Look-ups in named tables: a row name and a column name give one cell, copied from the table.

Remeg:
	Vob	Zozor	Ber	Rizorus	Bulapo	Nafifu	Toreg	Sor
Nevisi	202	170	115	206	120	97	119	189
Bekenob	188	255	214	229	61	100	176	160
Fipimu	188	151	198	182	245	97	164	180

Ber of Nevisi is 115
Vob of Fipimu is 188
Nafifu of Nevisi is 97
Bulapo of Bekenob is 61
Toreg of Nevisi is 119
Vob of Bekenob is 188
Bulapo of Fipimu is 245
Toreg of Fipimu is 164
Row with the largest Zozor: Bekenob

Denotib
|  | Zoruzu | Gevo | Roza | Lop |
|---|---|---|---|---|
| Disesa | 0.07 | 0.70 | 0.66 | 0.63 |
| Libika | 0.36 | 0.72 | 0.49 | 0.51 |
| Zelum | 0.31 | 0.97 | 0.41 | 0.56 |
| Buzada | 0.24 | 0.55 | 0.59 | 0.71 |
| Dagigob | 0.34 | 0.44 | 0.63 | 0.44 |
| Diso | 0.59 | 0.67 | 0.32 | 0.66 |
| Kuf | 0.34 | 0.71 | 0.49 | 0.58 |
| Depedag | 0.34 | 0.39 | 0.63 | 0.52 |
| Zak | 0.28 | 0.67 | 0.52 | 0.75 |
| Nevam | 0.33 | 0.70 | 0.50 | 0.65 |
| Sulitir | 0.27 | 0.65 | 0.54 | 0.71 |
| Kisi | 0.07 | 0.74 | 0.64 | 0.67 |

What is the Gevo of Libika in Denotib? 0.72
What is the Gevo of Nevam in Denotib? 0.70
What is the Zoruzu of Kuf in Denotib? 0.34
What is the Roza of Buzada in Denotib? 0.59
What is the Gevo of Disesa in Denotib? 0.70
What is the Zoruzu of Nevam in Denotib? 0.33
What is the Roza of Zelum in Denotib? 0.41
What is the Lop of Dagigob in Denotib? 0.44
What is the Lop of Disesa in Denotib? 0.63
What is the Lop of Kuf in Denotib? 0.58

Dugev =
         Pomar   Kes  Deba  Fimad   Naf   Zoz  Rezon   Nus   Fil
Kupuva    -172   593  -415    157  -454   -56    452   429  -454
Limule     220  -599  -491    187   232   226     94  -532  -446
Rugibi    -454   543   169   -332  -592  -364      9   771   100
Ziliva    -173   644  -402    185  -515   -89    440   500  -413
Pamekop     39   486  -548    334  -352    35    420   363  -556
Gaminem   -289   101   384   -515  -159  -288   -401    42   429
Kekivig   -465   783   228   -387  -479  -397     74   625   158
Saf         61   109  -502    389  -280   120    340   225  -573
Seg          8    23  -806    491  -138    83    324   202  -778
Fubet     -292    15   398   -460  -257  -366   -345    98   480

What is the Nus of Ziliva in Dugev?
500
What is the Fimad of Ziliva in Dugev?
185
What is the Kes of Rugibi in Dugev?
543
What is the Deba of Kupuva in Dugev?
-415
What is the Rezon of Limule in Dugev?
94
What is the Deba of Gaminem in Dugev?
384
What is the Fimad of Gaminem in Dugev?
-515
What is the Rezon of Kekivig in Dugev?
74
What is the Fimad of Saf in Dugev?
389
What is the Zoz of Rugibi in Dugev?
-364
What is the Zoz of Kekivig in Dugev?
-397
What is the Fil of Ziliva in Dugev?
-413
What is the Nus of Seg in Dugev?
202
What is the Kes of Fubet in Dugev?
15
What is the Pomar of Kekivig in Dugev?
-465
What is the Nus of Kekivig in Dugev?
625
What is the Nus of Pamekop in Dugev?
363

Lusut:
	Kas	Nibop	Kitoze	Zunivas	Nutid
Nek	-0.349	-7.244	2.001	0.806	-2.676
Lasurum	4.358	-2.330	2.334	2.400	5.021
Deg	-0.284	-2.836	-0.940	-0.952	-0.119
Revot	-4.962	-6.684	-0.669	-3.216	-6.394
Mem	-6.486	-4.101	-3.292	-5.705	-6.479

What is the Zunivas of Lasurum in Lusut? 2.400
What is the Nibop of Lasurum in Lusut? -2.330
What is the Nutid of Revot in Lusut? -6.394
What is the Kitoze of Deg in Lusut? -0.940
What is the Zunivas of Revot in Lusut? -3.216
What is the Kas of Lasurum in Lusut? 4.358
What is the Kas of Mem in Lusut? -6.486
What is the Nibop of Deg in Lusut? -2.836
What is the Kas of Nek in Lusut? -0.349
What is the Nutid of Lasurum in Lusut? 5.021
What is the Zunivas of Mem in Lusut? -5.705
What is the Nutid of Mem in Lusut? -6.479
What is the Kitoze of Nek in Lusut? 2.001
What is the Zunivas of Deg in Lusut? -0.952
What is the Kitoze of Lasurum in Lusut? 2.334
What is the Nibop of Revot in Lusut? -6.684
What is the Kas of Revot in Lusut? -4.962

